(in the rows, 128 means zero)
Y: rows in several groups, each row roughly a mix of its group's directions (some rows in no group)
Y (141 x 10)
[[103 146 104 145 119 136 180 155 141 148]
 [134 129 150 145 121 153 181 145 105 157]
 [122 156 129 124  98 121  96  95 154 165]
 [136 100 104 134 119 138  70  97 132 119]
 [130 170 147 123 152 151 155 171 118 125]
 [165 146 111 120 112 104  97 105 151  95]
 [124  73 151 144 142 101 119 109 130  99]
 [109 160 105  83 117 138 157 153 128 109]
 [133 133 143  72 127 114  83 125 143 124]
 [116 132 178 148 149 133 176 136 134 122]
 [163 144  83 128 108 107 106 128 159 115]
 [109 147 163 100 165 145 131 138 109  95]
 [150 143 177 117 114 135  90 103 109 121]
 [120 143 187 134 161 119 138 135 113 103]
 [113  88 138 178 143 136 157 141 112 126]
 [120 151 100 144 130 100  85 120 167 142]
 [151 125 104  97 148 119  82 130 163 134]
 [117 157 179 121 151 138 132 156 102 110]
 [142 100  84 150 134 108  98 104 150 137]
 [145 111 183 136 129 147 121 135  85 126]
 [144  92 154 167 152 113 132 138 118  93]
 [117  92 113 124  94 110  89  92 126 130]
 [135 130  92 102 113 153 122 119  88  91]
 [147 152 118  78 120 120  89 116 155 123]
 [102  96 163 163 138 132 161 127 103 135]
 [116 127 136 160 113 144 191 124 114 138]
 [133 182 141 118 143 153 154 160 118 139]
 [103 104 137 164 134 140 162 113 120 170]
 [121 184 136 119 136 151 135 168 108 133]
 [163 104  83 156  98 126 129 120 138 112]
 [150 133  90 106 129 103  97 125 154  92]
 [107 148 119 158 135 118 186 117 107 135]
 [127 170 133  93 118 120 104 138 141  84]
 [103 165 156  95 145 138 141 153 112 102]
 [123 138 147 119 120 156 172 163  91 129]
 [137 174 109 111 106 130  93 122 148 159]
 [143 149 115  96 135 107  94 148 145  86]
 [113 128  97 173 117 117 174 133 113 121]
 [152  80  91 121 115 153 113 115 149 134]
 [125 156 109 104 123 147 176 141  93 141]
 [128 113 187 152 129 142 119 101 102 139]
 [143 123 101 147 107  96 140  94 151 165]
 [107 154 156 103 165 144 150 147 106 107]
 [140 112 109 125  98 121 179 133 123 169]
 [126 166 176 105 117 136  96 130 118 109]
 [132 142 144 132 144 110 194 146 139 137]
 [148 143  98  99 119 116 101 149 142  82]
 [116  87 136 161 153 133 160 152 109 108]
 [ 94  84 163 146 116 111 106 114 141 129]
 [116 132 134 142 170 148 177 154 111 138]
 [104 147 157 127 124 124  72 110 147 109]
 [118 127 151  80 135 126 104 118 119  81]
 [126 142 161 130 152 115 187 148 123 126]
 [147 140  82 100 124 115 138 150 141  87]
 [ 89 144 136 144  81 101 125 107 128 149]
 [111  91 128 185 132 130 156 131 115 138]
 [101 115 114 167  94 105 133 111 123 164]
 [133 151 106 134 137 130 181 168 143 140]
 [112 144 131  90 154 142 116 130 103  80]
 [126 142 157 124 155 141 171 169 109 118]
 [103 118 130 131  83 100 102 104 131 162]
 [133 154 151 129 152 126 183 160 139 131]
 [149 167 126  92 116 116  86 131 142 107]
 [121 166 159 109  96 134 114 102 121 162]
 [168 113 133 110 176 155 140 135 126 102]
 [138 120 123  93 182 116 131 137 142  94]
 [112 171 170  91 122 128 106 118 136 135]
 [122 153 193 117 144 142 145 130 117 139]
 [132 117  86 124  97 136  84 106 147 142]
 [131 155 126 126 135 103  82  95 157 150]
 [104 145 160 114 116 126 169 173 131 127]
 [107 160 166 109 138 125 115  97 133 166]
 [146  95  85 143  90 118 104 114 138 123]
 [149 117 143 120 125 137 185 107  91 122]
 [117 141 182  96 108 137 126 141 118  98]
 [157 109 147 110 149 151  94 123 161  99]
 [124 157 187 116 149 142 119 131 103 114]
 [107 163 118 121  80 108 136 122 105 157]
 [130  88 170 145 149 131  95 108 107 130]
 [112  88 137 174 155 137 151 150 119 124]
 [143 114 169 121  91 149 163 129 102 139]
 [147 131 189 161 129 126 130 122 107 111]
 [109 103 143 165 141 140 163 156  95 128]
 [132 103  66 126 103 141 141 134 114 146]
 [144 106  75 150 104 112 106 114 146 139]
 [117 144 104 165 116 123 182 124 104 130]
 [140 139 106 115  92 124  81 118 148 161]
 [172 170 111 129  95 116 114 137 148 116]
 [143 147 109 127 151 181 127 167 115 120]
 [144  93  84 138  99 114  99 110 140 119]
 [118 111 130 121  97 110  76  89 136 129]
 [107 104 127 183 145 133 161 147 115 132]
 [119 152 124 114 108 150  66 146 132 124]
 [138  87  92 118  96 119 141 116 158 148]
 [110 144 135 153 147 101  94 153 166 108]
 [132 118  97 130 108 136  71  94 134 132]
 [113 161 107  91 166 138 120 120 105 102]
 [125  96 106 125 100 127  75 101 139 126]
 [125 159 150 124 146 130 181 163 117 131]
 [120  98 123 162 137 131 161 106 125 174]
 [ 74 129 164 127 147 138 145 105 122 150]
 [132 121 145  77 149 123  89 147 142 107]
 [ 96  91 106 162  99  95 125 136 127 130]
 [147 107 149 118 155 112  83 146 119  93]
 [121 159 175 120 147 127 160 163 126 121]
 [150 129 108 149  89 126  83  98 136 136]
 [141 114 142 117 106 152 180 133  92 141]
 [127 187 144 115 137 148 149 160 121 140]
 [155 138 123 122 164 157 154 165 102 111]
 [118 150 156 137 132 115  72 109 154 140]
 [145 136 103  94 125 129 177 145 112  99]
 [160 162  89 102 105 116 121 134 149 107]
 [134  80 135 112 103 106 130  99 163 139]
 [137 102 117 146 133 123  81  79 136 117]
 [176 102 112  95 144 145 117 144 104 139]
 [141 102  78 130 105 114  94 109 140 113]
 [117  89 113 122  97 124  75 127 139 116]
 [143 108  91 176 119 123 138 129 143 163]
 [125 137 181 144 120 112  91 124 162 135]
 [127 114 138 109 109 152 176 153  94 111]
 [ 91 139 173 167 142 131 150 140 130 139]
 [168  99 118 110 110 149  91 138 115 154]
 [138  87 102 140 162 118 159 139 121  97]
 [123 141 117 147  96 121 110  98 138 182]
 [128 119 104 125 148 100  78 101 157 119]
 [144 160 141  71 128 132 101 126 141 108]
 [103 117 148 179 131 138 162 131 106 151]
 [132 116 103 184 131 139 168 130 113 139]
 [104 170 168  98 157 128 127 138 126 117]
 [151  94 141 139 121 133  70 109 118 118]
 [108 131 105 166  91 112 133 110 127 168]
 [129 140 157 122 154 142 165 178 128 115]
 [139 152 117  81 115 126  81 126 136 106]
 [115 113  96 153 173 105 133 139 160 142]
 [125  94 146 171 143 108 131 146 167 143]
 [125 106 154 166 122 151 167 131  99 150]
 [135  98  96 136 117 140  76  98 129 122]
 [ 98 169 138 124 106 124 142 110  82 113]
 [140 148 109 125 121 106  86 144 161  89]
 [116 151 179 123 151 127 152 155 103 113]
 [115 137 116 108 173  97  96 108 155 128]]
which group is each row in? (one row of each group first)
[140  92  91 143 126 136  86  98 137 119] => Q
[118  82 116 168 145 126 168 126 124 136] => R
[102  97 138 170 125 110 150  93 146 115] => G
[121 126  97  92 149 134 104 116 109  82] => N

[105 155 156 109 174 141 152 148 113 117] => N
[105 165 131 144 151 130 178 148 111 115] => G
[ 85 140 166 105 160 127 136 117 123 155] => R
[135 114 145 192 115 129 103 121 140 147] => R
[135 146 163  83 162 144 120 143 126 103] => G
[132 128  59 151 132 118 112 121 139 136] => N
[119 175 153  96 116 151 142 136  97 120] => N
[120 146 158 118 141 126 181 165 114 128] => Q
[155 129 129 113 108 133 174  87 105 111] => R
[111 120 141 164 155 144 167 157 100 130] => G
[124  79 104 137 110  95 151  98 123 136] => Q
[110 162 166  76 129 114 122 128 131 118] => N
